dafeg: [183 162 183  97 112]
feg: [116 153 183  97 103]
Vabi: [ 98 162 145 102  83]
zufus: [ 82 125  99 125 155]
step -1: [125]  [124]
asked: [183 162 183  97 112]  dafeg
again dafeg:   [183]
back: [162  98]  Vabi

Guse: [101 152 109  89 165 141 108 164 164 110]
dufa: [ 96 152 151  85 165 142 160  98 102 182]
kan: [134 167  92 119 110  75 137 160  94 121]
litin: [ 96 152 151  85 165 113  94 149 164  86]
gone Guse: [ 89 101 164 165 108 141 152 109 164]  [110]
asked: [ 96 152 151  85 165 113  94 149 164  86]  litin

Bek: [124 126 138 152 133 113 128 119 125 111 120 124 124 128 166 125 128 135]
Bobeb: [131 113 136 144 123 134 121 123 130 137 147 127 120 128 121 116 126 127]
tobep: [131 113 136 144 131 134 121 123 130 135 147 127 120 128 121 116 126 127]
Kip: [122 122 104 128 139 141 121 123 140 132 144 127 138 126 154 129 132 124]
rar: [128 133 137 145 137 120 129 133 123 125 105 133 121 131 132 123 121 119]
vefu: [131 128 123 125 134 146 132 134 141 136 134 123 126 127 151 144 136 131]
zomag: [127 125 102 125 117  86 127 131 151 123 168 133 128 132  95 123 128 114]
Pep: [122 122 104 128 139 141 121 123 140 124 144 124 129 124 129 134 129 119]
step +1: [132 144 127 138]  [133 145 128 139]
gone tobep: [123 135 116 127 128 120 130 144 147 127 113 131 121 121 136 126 131]  [134]
step -1: [129 133 123 125]  [128 132 122 124]

kozo: [108 149 110 111 107 136 140 151 130 146 126 142 136 126 144 142 151 156
 135 154 115 138 153 115 124 123 136 137]
ralo: [107 147 112 109 114 141 141 157 138 148 137 142 131 118 155 137 149 155
 144 154 110 132 149 124 155 132 141 155]
fite: [151 123 152 151 150 127 130 122 130 130 130 132 141 141 147 136 121 122
 131 122 150 141 126 145 148 141 131 134]
Nof: [104 159 107 110 105 144 147 165 138 152 134 147 140 122 159 144 159 172
 142 165 111 138 163 116 126 128 145 144]
step -1: [141 141]  [140 140]
back: [137 155]  ralo
gone fite: [131 145 141 127 122 141 130 150 141 132 141 152 130 122 136 130 131 151
 150 134 122 130 147 123 151 121 126]  [148]
asked: [107 147 112 109 114 141 141 157 138 148 137 142 131 118 155 137 149 155
 144 154 110 132 149 124 155 132 141 155]  ralo
asked: [104 159 107 110 105 144 147 165 138 152 134 147 140 122 159 144 159 172
 142 165 111 138 163 116 126 128 145 144]  Nof

pufoz: [124 126 127 129 125 126 128 128 127 130 125 124 127 128 124 126 128 124
 130]
pebu: [135 132 117 120 121 124 144 134 125 143 123 124 141 136 131 121 119 120
 139]
pigap: [130 125 125 128 130 127 127 127 122 130 127 123 128 128 121 124 126 123
 129]
Daf: [150 105 109 102 132  96 150 155 106 161 139 100 151 154 100  94 117  85
 153]
mup: [116 138 114 143 134 144 111 110 137 104 123 144 113 114 140 146 131 148
 113]
gone pebu: [125 124 141 132 117 124 119 136 120 131 120 139 121 143 134 121 144 123]  [135]
asked: [116 138 114 143 134 144 111 110 137 104 123 144 113 114 140 146 131 148
 113]  mup
gone mup: [137 148 114 140 144 116 104 134 114 144 110 131 113 146 111 123 138 113]  [143]
gone pebu: [124 120 134 143 121 141 124 117 121 139 123 119 131 135 120 144 125 136]  [132]

rapuf: [119 119 154  89 119]
tipo: [119 166 154  89 119]
zun: [153  98 156  89 154]
gom: [153  98 113 129 116]
step +1: [ 98 156  89]  [ 99 157  90]
back: [156  98 153]  zun
again rapuf:   [119]
again tipo:   [119]
asked: [119 119 154  89 119]  rapuf
step +1: [113 129]  [114 130]

dor: [124 131 129 123 112 111 130 135 152 129 127 136 135 146 130]
Tasat: [125 128 118 173 130 111 135 112 152 130 140 135 132 121 131]
Nosum: [118 128 135 123 149  99 130 134 102  98 128 138 137 130 135]
Nus: [124 125 118 166 131 118 126 123 103 127 146 116 129 130 121]
mikan: [126 128 137 132 137 132 135 120 122 128 133 110 129  97 123]
pezus: [123 125 129 130 104 125 132 125 131 122 124 129 126 137 135]
back: [135 136 127 129 152 135 130]  dor
back: [110 133 128 122 120 135 132 137 132 137 128]  mikan
gone Nosum: [128 130 135 102  98 128 138 123 118 134 137 130 149 135]  [99]
back: [152 135 130 111 112]  dor

sizu: [121 141 107  88]
Nivok: [122 139 107  92]
makub: [124 135 137 136]
Pigu: [118 143 142  83]
gone Pigu: [142 143  83]  [118]
asked: [122 139 107  92]  Nivok
step -1: [124]  [123]
gone makub: [137 124 136]  [135]
gone makub: [136 135 124]  [137]
gone Pigu: [ 83 118 142]  [143]

Fafe: [123 129 146 168 132 146 132 148 126 128 160 127 124 128 141 128 107 139
 140]
refi: [128 129 140 137 119 136 126 126 143 143 149 128 139 132 123 134 128 136
 128]
nid: [114 128 128  80 128 150 115 102 127 108  97 125 128 125 119 119 145 157
 128]
dore: [114 128 128  80 146 128 115 102 127 108  97 140 128 145 147 146 101  96
 111]
giki: [128 127 102  79 134 149 116 128 126 106  95 138 128 128 146 145 102  95
 111]
step -1: [140 128 145]  [139 127 144]
gone dore: [ 96 127 128 108 140 146 115 101 111 128  80 146 128 145 128 114  97 102]  [147]
step +1: [140 137]  [141 138]
asked: [128 129 140 137 119 136 126 126 143 143 149 128 139 132 123 134 128 136
 128]  refi
gone dore: [101 128  96 114 128 128 108 145  97 128 127 111 147 102 146 115  80 146]  [140]

far: [105 154 106 153 159]
maveb: [105 154 155  79 115]
maten: [105 105 155 157 167]
again maten:   [105]
step -1: [106]  [105]

mepuz: [105 106 133 118 103 104]
lig: [102 144 102 141 145 139]
mib: [ 89 129 118 134 132 156]
soru: [142 102  90 129 122  91]
dofo: [152 125  87 152 118 117]
lif: [119 102  90 129 103 135]
bup: [137 104  85 122 127 132]
piri: [117 106 136 118  87 126]
zipit: [126 116  84 139 125 114]
dig: [101 143 104 143 103 124]
lon: [119 102  90 129 122 135]
Vip: [138  97 118 121  96 147]
step +1: [121]  [122]
gone soru: [142  91 129 122 102]  [90]
back: [139 145 141 102]  lig
back: [156 132 134]  mib
again dofo:   [152]

kis: [154 145 175  99 104 119 110 112 112 148]
Lubaz: [120 108 112 112 153 153 151 172  98 108]
zivan: [ 91 110 117 108 116 117 161 144 158 162]
Ger: [ 90 116 115 107 116 125 167 135 175 135]
rize: [166 135 179 125  94 117 114 107 115 128]
vekov: [112 112 152 152 148 172  96 104 121 111]
back: [ 96 172]  vekov
step +1: [110 117 108]  [111 118 109]

refut: [133 117 128 110 133 127 127 124 117 110]
vivi: [123 134 142 140 136 148 135 128 131 124]
zage: [140 120 141 107 135 156 108 129 105 163]
dogut: [131 131 100 139 131  94 140 121 145 117]
kigop: [139 130 139 126 146 154 109 120 126 142]
Medet: [124 111 135  99 131 138 131 133 110  84]
verer: [140 120 141 107 135 156 108 129 105 101]
sopa: [141 115  97  97 119 119 126 130 125 133]
Pev: [142 112 121  98 138 121 113 119 120  94]
again Pev:   [121]
step -1: [138]  [137]
asked: [140 120 141 107 135 156 108 129 105 101]  verer
step -1: [113 119]  [112 118]
step -1: [133]  [132]
back: [136 140 142 134]  vivi
step +1: [100]  [101]

gim: [139 143 172 135 110 120 141 153 154 122 135 143 131 156 146 129 120 132
 150 117 136 125 156 113 168 129 105 160 145 146 148 150 150 145 161 143
 149 152]
Zunuz: [140 141 149 137 130 129 133 144 145 136 132 142 132 142 139 127 127 136
 138 126 136 134 142 127 147 130 124 147 135 136 142 146 137 144 145 136
 134 141]
Vir: [141 147 179 134 104 167 114 157 159 118 134 145 128 160 149 125 115 131
 153 114 134 123 163 107 175 128  98 164 148 149 151 154 153 149 167 167
 151 156]
pibab: [131 124 102 132 150 149 134 116 116 140 138 126 139 121 126 140 149 135
 127 151 128 140 120 150 105 142 160 113 128 131 123 119 126 124 114 129
 125 120]
Rukid: [134 137 161 134 109 119 141 140 140 115 135 131 130 147 142 138 127 125
 148 121 135 119 147 119 158 130 111 147 142 142 139 136 148 135 150 141
 154 147]
desap: [136 135 151 130 110 128 143 135 137 114 138 131 131 148 143 136 130 126
 150 128 127 120 150 120 150 135 118 143 143 147 139 134 148 135 148 141
 151 144]
Pape: [131 129 106 133 155 152 135 123 123 127 139 130 140 121 127 141 147 139
 124 153 132 146 123 151 110 127 160 114 131 131 125 124 126 126 117 131
 127 123]
asked: [131 129 106 133 155 152 135 123 123 127 139 130 140 121 127 141 147 139
 124 153 132 146 123 151 110 127 160 114 131 131 125 124 126 126 117 131
 127 123]  Pape
asked: [131 124 102 132 150 149 134 116 116 140 138 126 139 121 126 140 149 135
 127 151 128 140 120 150 105 142 160 113 128 131 123 119 126 124 114 129
 125 120]  pibab
step -1: [154]  [153]
asked: [134 137 161 134 109 119 141 140 140 115 135 131 130 147 142 138 127 125
 148 121 135 119 147 119 158 130 111 147 142 142 139 136 148 135 150 141
 154 147]  Rukid
asked: [141 147 179 134 104 167 114 157 159 118 134 145 128 160 149 125 115 131
 153 114 134 123 163 107 175 128  98 164 148 149 151 154 153 149 167 167
 151 156]  Vir

Loriv: [129 130 141 149 154 136 138 133 121 151 124  87 131 157 132 115 147 110
 144 125 142  99 130 138 136]
Vimo: [137 139 144 152 160 142 144 140 122 157 127  99 132 165 141 157 152 122
 157 127 147 110 143 144 141]
tiz: [135 135 139 128 131 151 141 142 165 122 151 168 160 119 139 149 133 154
 119 155 131 165 130 139 147]
asked: [137 139 144 152 160 142 144 140 122 157 127  99 132 165 141 157 152 122
 157 127 147 110 143 144 141]  Vimo
back: [147 115]  Loriv

lupu: [155 126 122 147 155 177 133 123 104 145 150 157 122 130 127 143 150 147
 136 110 138 133 161 148 124 145 142 136 104 125 124 125 131 111 115 140
 151 130 151]
varo: [170 130 132 149 145 177 141 139 109 143 147 160 129 146 126 148 148 143
 153 102 150 126 148 150 125 139 128 145 106 151 130 137 121 102 140 158
 163 148 164]
rumuk: [143 153 102 150 126 148 150 126 109 143 147 160 129 146 126 149 148 143
 151 102 148 126 150 150 125 139 128 145  97 148 124 136 117  96 120 160
 171 118 165]
gone varo: [150 128 130 139 143 139 125 102 163 137 109 158 148 145 148 146 130 102
 150 148 160 129 148 149 145 126 147 121 106 126 151 143 153 170 132 140
 164 177]  [141]
asked: [143 153 102 150 126 148 150 126 109 143 147 160 129 146 126 149 148 143
 151 102 148 126 150 150 125 139 128 145  97 148 124 136 117  96 120 160
 171 118 165]  rumuk
back: [147 122]  lupu
asked: [170 130 132 149 145 177 141 139 109 143 147 160 129 146 126 148 148 143
 153 102 150 126 148 150 125 139 128 145 106 151 130 137 121 102 140 158
 163 148 164]  varo
back: [125 150 148 126 150 102 153 143]  varo

kuz: [144  87 100  91 111 134 149 165 149 139]
zesa: [131  97 147 124 134 116 102 146 105 129]
genob: [127 177 117 129 148 121 126 131  91 122]
Funa: [119 116 149 120 137 144 102 171 148 119]
zem: [177 129 126 121 148 127 117 148 119 171]
vad: [132 155 158  97 138 180 144 114 114  89]
Bam: [113 158 136 129 120 154 124 152 164  80]
back: [148 117 127 148 121 126 129 177]  zem
again vad:   [114]
again zem:   [148]
back: [171 119 148]  zem
gone zem: [148 177 171 129 148 127 126 117 119]  [121]

Ruta: [127 137 140 140 123 158 142 133  86  80  87 113 131 115 133 128 124 129
 135 133 149 124 105 141 124 118 131 124 123 113 130 130 125 136 120 123
 138 120 142 125 125 142]
Paba: [123 112 125 113 122 140 125 131 135 124 126 127 129 133 127 125 113 131
 134 132 136 120 130 140 137 130 128 122 132 120 115 112 142 127 142 138
 120 125 120 125 124 127]
rore: [123 112 117 146 122 140 135 131 135 124 126 127 129 133 127 125 125 131
 134 132 136 120 130 140 137 130 128 122 132 120 115 112 127 127 120 134
 128 127 129 120 135 127]
vok: [133 137 140 140 123 158 142 133  86  80  87 113 131 115 133 128 124 129
 135 133 149 124 105 141 124 118 131 124 123 113 130 130 125 136 120 123
 138 117 127 125 125 130]
asked: [127 137 140 140 123 158 142 133  86  80  87 113 131 115 133 128 124 129
 135 133 149 124 105 141 124 118 131 124 123 113 130 130 125 136 120 123
 138 120 142 125 125 142]  Ruta
asked: [133 137 140 140 123 158 142 133  86  80  87 113 131 115 133 128 124 129
 135 133 149 124 105 141 124 118 131 124 123 113 130 130 125 136 120 123
 138 117 127 125 125 130]  vok
gone vok: [158 135  80 136 123  86 133 124 123 149 113  87 133 124 131 125 120 142
 133 127 138 140 130 130 115 124 117 130 131 118 113 125 124 140 129 105
 137 133 141 123 125]  [128]
back: [125 142 120 138 123 120]  Ruta
asked: [123 112 125 113 122 140 125 131 135 124 126 127 129 133 127 125 113 131
 134 132 136 120 130 140 137 130 128 122 132 120 115 112 142 127 142 138
 120 125 120 125 124 127]  Paba

dava: [163  97 169 166]
rir: [169  95 172 168]
gis: [171  97 172 169]
Rigi: [ 96 175  74 128]
pob: [ 99 174  77 128]
posa: [ 98 171  75 128]
sesuk: [103 172  74 129]
Melek: [105 172  73 153]
bugup: [100 175  76 127]
Fupo: [170 169 169 169]
bamop: [170  95 170 168]
Pib: [170 101 177 172]
gone rir: [ 95 169 172]  [168]
again Fupo:   [169]
gone posa: [171 128  75]  [98]
gone pob: [128  77 174]  [99]
back: [166 169  97]  dava

